Here are some points:
c(8, 7, -2, -4, 15, -18, 6, 18, -4, -44, -19, -6, 3, -22, 11, 10, 21, -1, 6, 46, 26, -32, -10, 3, -2, -22, 15)
c(-16, -13, -14, 14, -25, 29, 57, -28, -21, 43, -77, 46, 38, 56, -41, 64, 4, 14, -6, -27, -21, 3, 7, -87, 24, 7, -44)
c(-6, -6, 93, -28, 50, 31, 76, 28, -75, -93, -127, -46, 65, 90, 3, 63, 82, -73, 25, 95, -4, 25, 0, -58, -54, 1, 62)
c(-17, 10, -25, -1, -10, -16, -65, -40, 39, 31, 48, 8, -27, -21, 15, -26, -30, 27, -10, -41, 26, -34, 11, 26, 42, 16, -33)
c(11, -4, -34, 42, -35, 5, 97, 50, -3, 47, -111, 72, 30, -36, -85, 77, -60, -9, 31, 68, 26, 86, -60, -81, 57, -25, -15)
c(-1, -9, -2, -16, -19, 11, 12, -41, 6, 50, -37, 2, 19, 41, -13, -24, -3, 2, -24, -42, -52, -33, 28, -33, -11, 23, -24)
c(16, 8, 5, -16, -5, 29, 5, -20, 2, -17, 7, -25, 12, 19, 24, -19, 3, -7, -11, -29, -33, -20, 30, 5, -19, 11, -5)
c(7, 23, -56, 26, -40, -15, 24, -5, 47, 65, -15, 37, -23, -73, -53, -13, -85, 12, -28, -11, -8, 26, -41, 1, 50, -38, -27)
c(29, -15, 7, 54, -22, -27, 41, 43, -26, -14, 35, -6, 5, -54, -66, -7, -47, -32, 23, 65, 53, 59, -52, 37, -12, -35, -10)
c(8, 12, -31, 4, -8, 3, 5, 21, 28, -9, 45, -11, -26, -16, -10, -11, -9, -1, -14, 25, -3, 29, -17, 54, 11, 29, -17)
c(7, -16, 10, 14, -9, 6, 23, 4, -26, 16, -49, -1, 6, 18, -36, 8, -3, -1, 6, 24, -10, 6, 7, -35, -1, 16, 18)
c(-3, -1, 0, -2, -14, 18, 13, -33, -6, 20, -11, 2, 32, 48, 11, 2, 9, 7, -2, -45, -48, -26, 40, -62, -1, -12, -10)
c(10, -7, 4, -31, 7, 16, 15, -27, -12, 4, -38, 0, 24, 9, -14, 23, 4, -17, -20, -18, -17, -13, 26, -4, 14, 10, -1)
c(-15, 32, 45, -21, 25, 16, -12, -50, -10, -24, 9, -31, -6, 45, 25, -19, 26, 11, -14, -27, -57, -56, 51, -11, -45, 29, -8)
c(26, -12, 30, 33, 17, -8, 40, 62, -6, -44, 8, -34, 10, 33, 18, -3, 49, -37, 25, 50, 15, 15, -33, 12, -39, -25, 32)
c(3, -17, 12, -27, 14, -34, -54, 18, 25, -11, 39, -21, -35, -29, 24, -49, -15, -31, -30, -11, 8, 16, -19, 56, 5, -14, 37)
c(-26, -11, -71, 26, -42, -3, 29, -32, 27, 86, -31, 59, -14, -20, -40, 35, -55, 63, 7, -60, -3, -58, 4, -34, 70, -2, -62)
c(-28, -2, -16, -21, -14, 10, -4, -17, 38, 31, 21, 2, -13, 14, 16, -19, -12, 8, -3, -36, -28, -25, 1, -27, 16, 11, -22)
c(-1, 6, 38, 40, 37, -11, -42, 19, -24, -38, 23, -14, -15, -24, 3, -4, 13, -13, 40, 24, 64, 6, 10, 31, -18, -11, 21)
c(3, 21, -49, 23, -26, -8, 20, 17, 39, 24, 36, 31, -19, -36, 19, -15, -34, 36, -11, -16, -2, 2, -24, -1, 25, -13, -43)
c(-38, 10, -17, 1, -6, 5, -2, -62, 12, 61, -7, 38, -10, 12, -12, 16, -24, 44, 7, -81, -24, -76, 36, -69, 20, -6, -35)
c(2, 12, 31, -87, 11, 31, -50, -26, -18, -41, -8, -26, 18, 54, 47, 1, 63, -23, -36, -23, -29, 9, 33, 15, -23, 40, 32)
c(39, 3, 47, -71, 24, 46, -3, -7, -22, -52, -19, -48, 30, 72, 55, -31, 75, -49, -49, -3, -63, -22, 49, 10, -53, 31, 38)
c(2, 8, 4, 13, -10, 10, 1, -23, -1, 4, 15, -28, 10, -13, 7, -25, -14, 15, -11, -30, -34, -45, 18, 13, -7, 6, -23)
24 more points follow, each with its number after it:
c(-7, -3, -13, 30, 8, 1, 13, -3, -37, 2, -19, -14, 19, -18, 3, 10, 18, 7, 24, -32, 31, -44, 11, -6, -6, 0, 6) 0
c(-34, -3, -64, 19, -39, -38, -17, -1, 82, 72, 42, 51, -31, -81, -65, 12, -98, 53, -2, -1, 45, 43, -58, 38, 64, 6, -35) 1
c(-2, -9, -69, 47, -30, -19, 7, 32, 15, 34, 48, 39, -25, -53, 1, 0, -28, 62, 19, 0, 20, -14, -40, 38, 30, -16, -45) 2
c(-12, 11, -19, 10, -12, -20, -9, 2, 5, 28, -20, 30, -20, -23, 8, 29, -27, 3, 38, 4, 27, 50, -16, -40, 39, 0, 0) 3
c(51, -40, 62, -91, 27, 37, 24, 36, -45, -73, -53, -63, 46, 96, 66, -51, 98, -81, -31, 30, -71, -8, 9, 21, -68, 37, 73) 4
c(-36, 21, -19, -2, -8, 11, -31, -61, 13, 48, 25, 37, -29, 7, 3, 23, -15, 23, 11, -79, 13, -21, 22, -45, 36, -8, -41) 5
c(19, -22, 22, 4, -6, -12, 8, 39, -41, -28, -1, -1, 8, -6, 2, -9, -3, -25, 2, 41, 20, 36, -27, 14, -21, 6, 16) 6
c(-5, 6, -22, 11, -26, 1, 10, 0, 18, 42, -9, 10, 0, -34, -33, 0, -27, 20, -5, -19, -5, -22, -12, 18, 11, 6, -6) 7
c(50, -20, -41, 15, -28, -27, 55, 86, 20, -27, -21, -3, -3, -70, -25, -8, -25, -38, -5, 80, 43, 55, -77, 57, 22, -43, 10) 8
c(-21, 1, 1, -17, -3, -10, -10, -40, 3, 24, -20, 15, -10, 15, -15, 19, 3, 32, -7, -25, -15, -39, 33, -32, -9, -9, -1) 9
c(-44, 10, 24, -51, 28, 0, -60, -33, 3, -10, -21, 2, -18, 20, 39, 37, 6, -15, 3, -9, -2, 35, 16, -52, 29, 17, 4) 10
c(-5, -12, 68, -19, 65, 3, -27, -3, -22, -81, 28, -89, 12, 71, 82, -50, 104, -15, 16, -24, -26, -76, 60, 0, -74, 0, 51) 11
c(23, -1, 10, 13, 15, -14, 16, 48, -25, -28, -8, -13, -1, -40, -18, 13, -7, -38, 27, 74, 30, 85, -46, 25, -5, -20, 28) 12
c(-27, -40, -16, 36, 16, -51, -45, 13, 22, 28, 47, -19, -45, -60, -27, 3, -41, 19, 40, 25, 61, 43, -28, 51, 26, -32, 15) 13
c(21, 20, -46, 36, -33, -11, 23, 16, 3, 19, -6, 37, -5, -83, -29, 19, -47, 10, -7, 8, 34, 35, -26, -11, 44, -23, -44) 14
c(21, -11, 48, -10, 20, -2, 30, 38, -54, -84, -1, -49, 45, -3, 10, 12, 34, -27, 12, 83, 15, 37, 1, 8, -29, -12, 61) 15
c(-30, -8, 23, -62, 17, 1, -50, -27, -5, -10, 26, 8, -16, 40, 53, -15, 39, 3, -14, -43, -20, -29, 7, -1, -16, 46, 22) 16
c(15, 18, -13, 46, -17, -8, 33, 20, 6, 20, 4, 11, 4, -60, -65, 17, -51, -10, 7, 34, 43, 20, -19, 9, 22, -38, -11) 17
c(20, -30, 9, 39, 2, -28, -21, 54, 14, 0, 17, -2, -22, -41, 0, -28, -23, -1, 16, 43, 33, 21, -43, 54, 5, -18, 16) 18
c(16, -22, 40, -11, 13, 5, 6, 6, -34, -35, -42, -48, 15, 21, -8, 6, 32, -27, 15, 39, 13, 2, 20, 14, -28, 10, 30) 19
c(-5, -7, 18, 8, 18, 9, 35, 3, -46, -8, -49, 5, -13, 24, -15, 47, 22, 10, 20, 21, -2, -18, 4, -52, -7, -2, -10) 20
c(-10, 42, 12, -53, 22, 11, -61, -11, 28, -12, -13, -2, -18, 40, 47, -2, 33, -16, -19, -5, -28, -11, 9, -5, -16, 46, 33) 21
c(16, -39, -9, -4, -21, 33, 53, 23, -39, 6, -86, -5, 42, 27, 2, -9, 15, -18, 0, 18, -25, 33, 11, -18, -10, 39, 10) 22
c(-25, 20, 33, -45, 11, 46, -10, -62, -29, -8, -29, -15, 29, 57, 34, 26, 47, -1, 7, -65, -41, -37, 61, -71, -18, 29, 14) 23
Which two of these numbered points are nearest to each point below by angle, seen from the average point of the first points? Their numbers follow each, nearest first.
c(9, -5, 11, 21, 0, 21, 37, 16, -2, 3, -39, -8, 19, 57, -15, 12, 42, 1, 14, 2, -15, -3, -6, 1, -31, 21, -3) > 22 4
c(24, 10, 30, -30, 24, 2, -10, 36, -23, -46, -27, -17, -4, 17, 21, 11, 42, -58, 10, 52, 17, 56, -9, -25, -31, 7, 55) > 15 19
c(-45, 15, -26, 13, -12, -34, -58, -56, 46, 58, 57, 44, -47, -39, -2, 4, -68, 47, -4, -66, 15, -22, 8, -2, 52, -46, -39) > 5 1
c(-48, 0, -8, -5, 20, -25, -66, -14, 53, 11, 72, 2, -40, -62, -14, 10, -33, 35, 24, -10, 46, 38, 2, 37, 40, 6, 27) > 13 1
c(-28, 22, 4, 47, 23, 18, 56, -8, -21, 19, -83, 8, 49, 17, -52, 86, -1, 3, 37, 14, -5, 7, -1, -58, 16, -14, 9) > 20 22
c(-7, 11, 7, -25, 7, -4, -87, -25, 22, -15, 103, -15, -56, -4, 56, -50, 23, 25, -15, -58, 17, -30, 24, 47, 0, 24, -15) > 16 21
c(-24, 33, -58, 20, -22, -17, -61, -32, 78, 56, 62, 37, -50, -56, -35, 8, -68, 61, -22, -47, 31, -17, 5, 41, 68, -13, -52) > 1 7
c(-26, -4, 0, -6, 3, 19, 15, -11, 23, 18, -13, 34, 19, 58, 8, 27, 17, 7, 20, -18, -12, 19, 5, -42, 18, 22, -20) > 10 23
c(-24, 30, -38, 24, -22, -21, -36, -37, 41, 44, 56, 27, -48, -29, -7, -19, -45, 39, -17, -65, 13, -30, -5, -8, 22, -5, -61) > 5 1
c(16, 1, -1, 3, 8, -6, 7, 9, -23, -25, -7, -24, 18, -5, 16, 12, 33, -3, 22, 8, 19, -4, 16, -8, -22, -12, 22) > 15 19
c(14, -4, 11, 23, 21, 1, 8, 18, -34, -40, 20, -35, 17, 18, 39, -24, 44, 13, 14, 3, -13, -56, 14, 16, -59, 16, 11) > 11 4
c(73, -47, 68, -60, 29, 20, 33, 66, -32, -96, -72, -91, 32, 80, 59, -54, 74, -102, -30, 66, -66, 14, -1, 24, -72, 6, 86) > 4 19
c(25, -10, 23, 29, 5, 15, 75, 49, -58, -73, -45, -22, 37, 11, -39, 16, 26, -20, 11, 103, -3, 54, -19, 22, -55, 4, 17) > 15 6
c(-29, -1, 5, -3, -18, 25, 42, -16, -18, 66, -98, 55, 42, 39, -78, 94, -15, -1, 8, 7, -15, 88, -17, -90, 39, 20, -5) > 3 20
c(9, -16, -35, 9, -21, -23, -30, 18, 29, 28, 94, 13, -30, -27, 35, -66, -22, 45, -15, -21, -10, -11, -13, 66, -4, 18, -8) > 2 18
c(6, 21, -14, -17, -5, 2, -25, -3, 12, 9, -19, 28, -17, 10, 24, 20, -1, -3, -15, -23, -6, -2, -2, -27, 19, -11, -8) > 10 5
c(35, -7, -32, 46, -17, -24, 35, 63, 49, -14, 63, 13, -9, -79, -41, 0, -63, 40, 15, 97, 26, 67, -55, 74, 26, -23, 16) > 8 18
c(-56, 19, -12, -19, -14, 26, -30, -106, -8, 69, -12, 39, 4, 36, 6, 16, -15, 42, -15, -127, -37, -68, 63, -85, 22, -2, -47) > 5 9
c(41, 0, 58, -103, 13, 41, -3, -3, -50, -62, -82, -49, 54, 51, 41, -2, 60, -95, -52, 13, -40, 34, 16, 11, -27, 17, 65) > 4 19
c(19, -9, 41, -58, 33, 24, -1, 22, 4, -46, -32, -11, 23, 93, 66, -3, 70, -57, -21, 26, -48, 35, 2, -20, -20, 48, 49) > 4 21
c(11, -33, 8, -36, 5, -24, -20, 43, 12, -53, 28, -38, -12, -10, 37, -34, 24, -31, -7, 35, 13, 21, -26, 57, -8, 1, 66) > 6 18
c(37, -16, 44, -11, 31, -2, -27, 45, -27, -84, 24, -50, 20, 26, 71, -20, 73, -39, 11, 48, 8, -1, -2, 36, -43, -3, 68) > 15 11
c(-39, 52, -8, 16, -19, 9, 25, -48, 23, 57, -44, 57, -10, 11, -40, 60, -30, 13, 9, -39, 5, 24, -5, -86, 38, -3, -54) > 5 3
c(-15, 14, 23, 19, 32, -4, -19, 4, -10, -24, -12, -14, 4, -5, -21, 43, 10, -15, 41, 23, 57, 21, -8, -12, -11, -27, 27) > 12 15
c(42, -14, 28, -81, -3, -5, -13, 14, 31, -32, -21, -16, 12, -2, 20, -37, -6, -81, -74, 31, -32, 40, -15, 30, 14, -5, 42) > 4 6
c(-39, 1, -11, -35, 1, 24, -12, -58, -3, 46, -61, 49, 18, 50, -3, 37, 13, 40, -16, -60, -52, -65, 48, -75, 18, 14, -16) > 9 23
c(-31, 77, -36, 48, 17, 6, -25, -33, 19, 11, 32, 39, -10, -57, -9, 76, -44, 52, 30, -30, 42, -20, 7, -27, 24, -51, -49) > 5 14
c(-9, -16, -17, 23, -27, -8, 11, 10, -44, 41, -38, 32, -15, -12, -49, 21, -25, -20, 9, 4, 50, 47, -28, -35, 16, -2, -32) > 3 14
c(-10, 18, -19, 46, 10, -14, 28, 11, 36, 16, -20, 7, -17, -50, -62, 3, -61, -4, 20, 36, 21, 27, -7, 3, 20, -29, 12) > 17 14
c(20, 9, 27, 4, 10, 11, 15, 7, -9, -35, 1, -34, 2, 34, 26, -25, 40, 1, -4, 0, -33, -65, 22, 13, -54, 11, 18) > 11 4
c(-27, 15, -13, 14, -4, 5, 14, -19, 38, 36, -15, 23, -9, -4, -41, 5, -28, 6, 0, -19, 0, 20, -8, -19, 29, -7, -10) > 1 7
